In the data rows, 50 means zero.
Some points, each followed by its number:
[40 29 35 32 35 46 48 41 57 61 43 45 43 69 71 60 40 38 60 63 65 56 54 33 45 58
 63 64 46 56 60 41] 0
[39 54 33 24 42 66 75 51 30 51 59 42 41 50 74 71 57 46 31 43 91 99 89 53 15 10
 25 46 53 57 46 43] 1
[12 68 78 71 52 43 41 24 08 23 36 32 55 55 64 51 55 82 82 52 40 44 53 64 40 46
 57 73 58 42 39 54] 2
[24 65 74 58 42 45 36 08 00 31 44 37 59 77 83 63 57 85 93 41 22 37 53 72 49 45
 49 59 61 45 41 50] 3
[42 35 51 48 50 59 56 39 43 61 58 56 39 41 60 61 58 34 45 63 68 71 54 36 33 32
 36 33 14 42 69 78] 4
[36 41 56 44 35 40 44 35 24 37 32 48 51 65 56 41 51 64 83 59 47 53 71 51 45 49
 61 73 50 49 33 30] 5
[48 67 58 55 46 47 43 29 29 48 48 35 55 70 71 61 56 78 71 37 24 35 41 61 50 50
 52 61 56 49 37 42] 6
[39 64 54 40 51 57 63 35 08 27 47 44 58 62 59 57 50 68 62 42 53 69 68 65 28 29
 37 63 58 47 33 35] 7
[19 52 54 54 53 50 51 56 53 57 48 18 43 60 82 85 53 51 50 37 30 23 21 57 68 60
 37 43 52 62 56 57] 8
[51 42 60 75 58 41 50 62 70 60 45 62 52 31 21 40 52 28 42 41 62 53 52 37 51 53
 49 61 43 50 48 37] 9
[41 62 48 35 47 63 36 00 00 36 66 47 42 46 54 45 50 99 99 62 55 84 92 58 00 00
 40 67 43 31 55 99] 10
[21 29 55 66 53 46 56 64 72 63 32 31 39 62 73 71 45 31 48 57 40 21 26 44 72 66
 49 42 36 59 60 43] 11
[42 57 47 40 54 57 58 43 37 62 66 46 45 43 60 73 54 48 38 41 74 77 55 38 30 28
 32 42 45 53 50 60] 12
[76 45 51 64 61 64 73 86 69 46 36 82 68 33 13 31 42 25 28 46 62 47 31 35 55 62
 44 40 32 49 41 23] 13
[45 39 64 70 54 45 37 31 45 50 45 56 48 36 36 43 53 54 71 58 48 42 46 46 54 63
 63 64 40 41 52 56] 14
[46 31 34 39 41 33 31 30 71 88 63 45 24 23 40 54 63 58 62 57 65 75 69 30 16 34
 56 63 34 45 67 85] 15
[57 67 66 81 73 43 51 63 64 59 57 61 53 17 21 60 63 38 16 26 59 49 29 41 54 50
 37 47 60 60 37 39] 16
[31 59 64 68 58 58 50 39 33 43 54 46 64 50 52 63 52 53 50 40 52 46 31 48 40 43
 40 51 55 57 46 49] 17
[38 52 48 42 49 52 60 58 46 45 33 38 68 80 86 63 27 28 40 44 50 25 10 48 72 80
 59 60 60 57 46 37] 18
[46 66 73 74 72 64 52 47 31 45 57 71 77 47 41 48 39 45 40 45 64 52 21 33 42 41
 37 41 47 52 39 42] 19
[48 65 63 48 52 63 67 39 04 14 42 62 66 37 30 43 60 73 57 42 73 86 73 62 28 28
 40 63 63 52 32 25] 20
[31 53 45 38 41 44 55 41 45 69 57 20 38 73 99 99 53 43 39 33 39 33 24 45 59 56
 36 28 40 61 69 71] 21
[40 58 52 37 42 55 64 60 39 40 34 36 72 96 99 72 33 27 41 44 47 29 16 42 62 72
 52 42 53 57 41 23] 22
[61 58 45 57 59 36 29 37 47 57 45 34 43 18 18 36 58 74 69 57 71 64 32 42 42 54
 63 66 66 62 42 38] 23
[50 49 68 58 56 60 53 30 19 24 32 63 64 59 37 28 45 67 83 57 44 54 67 53 41 41
 63 69 44 36 30 27] 24
[44 65 54 54 59 63 58 32 17 40 55 52 55 48 49 61 54 67 55 46 56 72 57 52 36 34
 35 46 49 52 42 41] 25
[51 62 46 37 45 69 75 61 36 38 47 52 59 56 67 68 52 50 37 40 60 79 60 51 33 34
 31 48 50 46 33 24] 26
[53 67 51 44 53 44 36 26 16 42 62 55 54 37 39 50 54 61 45 49 74 81 57 50 34 45
 52 63 44 39 46 68] 27
[40 56 84 68 53 54 57 20 12 18 31 63 70 68 49 37 52 71 84 58 31 47 82 62 36 33
 63 71 48 37 21 17] 28
[43 47 32 26 47 52 49 41 41 72 73 30 30 50 80 83 52 44 43 40 64 61 40 46 42 44
 34 39 43 57 70 90] 29
[38 40 68 74 66 48 51 50 48 51 46 63 58 37 37 49 54 32 47 46 57 46 42 38 54 59
 48 46 32 51 56 51] 30
[64 39 37 38 42 36 36 45 70 82 66 62 41 37 46 55 42 30 42 49 53 37 38 52 68 57
 35 33 32 67 79 73] 31
[38 44 63 53 50 57 54 25 24 31 35 66 53 52 37 37 49 63 73 58 53 69 81 55 38 37
 57 69 45 36 42 44] 32
[65 61 49 61 58 41 49 82 76 66 49 51 58 25 16 53 65 44 20 27 69 65 29 38 51 56
 48 59 63 69 36 15] 33
[51 63 57 66 63 51 44 55 54 59 53 47 44 34 33 55 47 48 34 37 48 45 36 56 53 40
 46 66 59 49 45 53] 34
[67 58 35 48 56 41 39 52 54 62 53 33 31 24 35 60 55 48 40 41 55 40 30 55 75 68
 45 47 64 69 59 62] 35
[56 50 50 42 45 52 60 53 45 41 38 56 42 27 20 44 65 61 59 48 71 93 91 50 28 28
 43 54 38 43 37 31] 36
[41 31 55 61 53 56 76 86 78 50 35 67 53 18 00 31 66 53 44 38 58 70 72 48 27 21
 36 63 61 59 46 26] 37
[19 53 49 35 37 41 24 04 21 75 70 17 32 88 99 96 46 66 85 47 11 10 41 68 45 44
 49 54 40 45 68 96] 38
[62 62 35 37 44 49 55 63 50 44 44 51 62 45 33 42 43 52 54 48 61 49 21 41 53 65
 58 57 55 54 46 50] 39
[39 53 30 29 42 55 41 11 18 62 71 40 33 40 65 64 53 70 75 52 63 72 63 47 19 28
 37 48 39 47 69 99] 40
[43 50 25 17 35 53 47 22 27 60 61 26 36 56 76 67 52 76 79 56 56 78 67 56 17 21
 47 63 57 49 50 76] 41
[69 39 62 87 77 39 43 62 72 52 42 78 67 15 00 16 41 35 48 58 67 35 11 19 63 74
 67 62 44 55 49 40] 42
[62 48 60 69 61 64 75 69 57 51 40 82 62 40 21 43 50 33 35 38 56 51 42 44 51 41
 34 40 42 53 40 21] 43
Which five points above are nearest to each new point by angle? Their numbers follow each, nearest first.
[41 44 63 56 43 42 29 00 14 56 62 64 42 45 52 43 46 57 71 62 54 68 69 48 30 43
 62 66 23 27 65 86] -> 10 40 27 32 14
[51 33 51 70 62 51 51 64 73 71 45 46 32 41 46 53 39 10 36 64 79 53 38 37 56 57
 47 46 40 57 52 32] -> 9 13 11 30 42
[58 62 51 59 64 56 57 58 55 54 51 40 47 48 55 60 39 26 25 42 74 57 29 43 52 56
 36 42 53 57 44 38] -> 16 33 19 13 43
[55 63 56 57 58 51 59 59 53 52 56 54 57 42 35 55 49 45 31 33 56 59 32 49 49 46
 38 47 48 53 47 35] -> 16 33 43 19 13
[64 62 44 47 43 36 51 57 52 55 45 43 47 40 41 56 63 61 50 41 49 44 31 51 59 60
 52 51 45 53 51 65] -> 35 39 31 23 33
[23 54 62 55 48 42 52 33 26 39 41 32 48 64 74 71 62 78 73 40 34 33 35 60 54 56
 39 50 51 65 58 52] -> 3 6 2 8 38
[53 50 33 43 59 52 54 56 62 81 70 49 45 33 38 59 60 64 52 28 52 52 24 21 18 35
 50 62 61 58 49 56] -> 15 33 12 23 34
[89 68 28 28 45 38 49 69 65 59 47 53 69 45 30 35 42 53 45 38 60 48 20 27 51 72
 70 70 62 54 30 28] -> 39 33 42 13 23
[41 55 46 46 53 54 43 32 27 57 66 48 46 45 63 74 55 55 49 37 45 45 38 55 51 47
 34 41 41 51 66 85] -> 29 38 40 21 8
[41 44 22 24 40 49 46 35 53 80 67 28 16 51 82 81 49 39 44 49 61 51 45 54 46 48
 43 39 44 55 76 99] -> 29 21 40 38 31
[45 45 22 25 37 43 44 51 68 92 73 32 21 35 70 91 57 39 30 39 75 68 38 34 34 46
 34 33 45 70 77 78] -> 29 12 31 21 15
[52 67 58 55 57 57 55 36 15 22 45 56 65 34 16 34 60 80 60 43 55 82 69 62 26 31
 44 72 71 45 30 34] -> 20 7 32 25 24
[41 28 34 30 33 44 43 29 48 74 56 37 33 64 90 66 42 49 85 63 52 53 72 49 36 36
 54 60 33 38 63 65] -> 41 0 38 40 15
[46 48 33 28 44 53 48 41 37 71 62 32 32 43 69 77 54 49 45 50 64 67 46 49 40 35
 39 43 43 53 66 86] -> 29 40 12 41 4
[44 57 49 52 51 45 41 41 42 45 47 37 51 40 35 56 57 61 51 40 55 54 35 55 55 60
 53 59 62 57 56 55] -> 23 35 34 17 2
[63 36 37 41 47 45 39 42 59 79 63 52 28 27 34 47 58 61 68 54 56 58 57 36 29 37
 58 56 27 40 68 92] -> 15 40 4 10 31
[59 51 24 41 55 37 49 72 68 54 39 41 58 29 16 33 46 50 44 38 62 59 41 56 53 53
 56 79 79 64 40 43] -> 33 39 23 37 35
[68 42 45 60 46 41 54 77 85 58 32 60 60 51 31 38 38 17 35 57 70 58 28 27 57 70
 72 64 40 41 38 22] -> 13 9 42 33 39
[36 42 58 56 46 57 69 57 48 41 34 58 66 73 69 54 41 31 52 51 52 40 31 39 62 65
 55 44 33 46 45 25] -> 22 18 11 13 30
[64 63 33 38 51 44 32 17 31 70 74 51 39 26 47 59 52 54 47 45 55 56 44 56 51 50
 48 58 46 46 65 91] -> 40 29 27 15 31
[24 62 59 46 42 48 51 27 14 33 41 35 57 76 94 76 50 64 61 36 34 44 53 75 56 44
 52 60 59 56 44 40] -> 3 6 2 7 38
[45 46 24 20 38 51 47 34 47 83 74 25 24 55 91 88 51 44 55 49 58 61 43 40 34 36
 34 38 36 51 76 99] -> 29 40 21 41 38
[44 36 43 41 42 46 37 35 49 68 57 48 42 57 70 71 58 53 61 48 39 28 43 50 57 64
 47 48 37 56 66 53] -> 38 21 8 11 31
[40 58 46 41 37 32 42 54 68 68 51 42 67 73 65 54 29 41 52 46 40 33 22 36 41 61
 57 69 55 44 47 68] -> 18 22 38 21 8
[46 29 38 45 52 58 49 43 56 70 50 46 29 20 34 52 67 59 65 56 58 56 46 24 31 56
 65 60 31 40 64 78] -> 15 4 40 14 23
[45 55 37 25 44 52 50 28 12 36 55 48 53 46 49 51 51 77 75 49 61 83 77 61 20 24
 52 69 62 53 45 53] -> 10 7 41 20 25
[68 52 58 59 56 49 50 33 38 37 39 68 69 49 28 19 37 54 77 70 56 54 55 46 53 51
 59 63 48 47 36 15] -> 24 28 32 5 20
[49 60 64 69 64 50 47 51 44 51 54 58 59 33 35 53 54 53 40 33 51 43 27 56 62 53
 40 49 51 55 49 59] -> 16 34 19 30 17
[45 53 31 33 51 56 45 22 29 67 75 39 30 34 62 67 56 59 63 53 61 72 52 43 27 27
 31 43 35 46 69 99] -> 40 29 41 4 12
[42 46 32 51 63 56 52 44 45 72 76 51 29 12 38 72 63 41 25 41 86 93 57 42 23 26
 26 47 51 58 58 65] -> 12 1 4 15 29
[69 68 50 55 55 41 58 68 61 57 48 47 50 28 30 59 66 56 28 27 47 46 23 49 64 63
 41 41 38 54 50 51] -> 16 33 35 34 13
[79 62 43 56 63 42 46 66 71 58 48 47 57 25 11 32 49 62 50 42 57 40 18 36 55 64
 60 66 59 56 42 48] -> 42 39 33 23 16
[55 41 57 70 55 38 50 54 65 59 43 64 56 29 23 33 49 46 48 58 58 42 34 34 56 63
 62 63 44 52 54 45] -> 42 9 30 13 14
[49 35 45 61 58 57 64 55 57 44 34 54 52 49 37 37 43 36 55 54 51 39 29 41 60 68
 66 66 36 43 48 44] -> 42 13 30 9 39
[42 30 37 28 37 45 52 47 51 59 48 44 33 51 58 58 44 37 61 60 80 89 82 46 21 35
 53 72 49 48 52 43] -> 1 0 41 15 36
[37 38 69 67 50 42 49 44 54 56 37 54 48 46 48 50 54 52 66 56 44 34 43 38 52 58
 58 52 35 50 54 46] -> 14 30 11 42 9
[46 66 63 54 53 52 56 61 43 45 45 45 62 58 63 53 41 44 49 46 59 48 31 44 44 57
 44 42 40 43 46 49] -> 22 19 18 17 8
[43 54 44 39 41 35 41 38 42 64 51 34 45 64 76 64 57 73 63 23 08 16 36 67 56 49
 56 67 50 52 52 81] -> 38 6 8 3 21
[31 39 51 54 46 42 39 32 46 70 51 44 34 60 78 70 50 60 76 52 26 14 38 47 56 56
 45 45 33 54 73 69] -> 38 21 8 11 3
[47 62 54 59 64 48 53 52 47 49 57 53 54 33 35 56 53 40 31 35 56 48 32 56 65 52
 40 47 51 58 54 57] -> 16 34 35 33 30
[77 54 26 45 62 56 51 55 49 55 46 45 57 35 29 39 33 43 53 53 64 43 12 46 68 73
 55 54 58 63 51 49] -> 39 35 42 13 23
[39 55 50 62 57 51 48 45 42 51 44 23 36 45 65 72 60 65 58 38 28 14 21 59 77 65
 37 42 54 68 54 53] -> 8 21 11 6 35
[51 47 57 54 41 46 66 62 48 19 14 57 76 66 46 42 46 49 64 52 43 29 35 51 74 81
 71 65 37 50 32 10] -> 18 22 24 28 5
[51 61 58 77 67 41 51 70 61 48 44 55 60 14 05 43 57 38 20 23 57 50 36 60 62 59
 54 64 63 56 48 59] -> 16 34 33 9 42
[49 47 30 39 54 50 41 41 61 96 79 27 20 36 68 82 56 37 31 35 60 60 37 45 38 40
 36 36 41 59 75 91] -> 29 31 21 12 15
[47 41 64 73 65 52 48 47 44 42 43 80 69 55 26 25 33 36 61 68 66 39 21 19 44 57
 60 51 35 40 49 44] -> 42 30 19 13 14
[58 61 50 53 50 42 47 60 60 62 51 47 55 36 32 54 58 57 43 37 63 58 33 42 46 53
 49 48 59 64 45 39] -> 33 16 23 39 35
[35 63 52 44 51 52 58 40 26 53 54 43 49 56 78 77 61 60 51 34 37 42 33 56 56 49
 35 31 46 64 66 69] -> 21 8 38 29 3
[42 53 43 52 66 64 57 51 50 69 64 39 27 15 34 75 83 66 34 28 70 80 48 32 24 35
 38 43 47 57 51 57] -> 12 15 1 16 4
[68 65 37 32 46 56 65 46 25 30 34 32 61 64 51 51 47 74 67 45 44 51 58 68 54 52
 51 65 58 51 31 21] -> 7 5 6 24 28
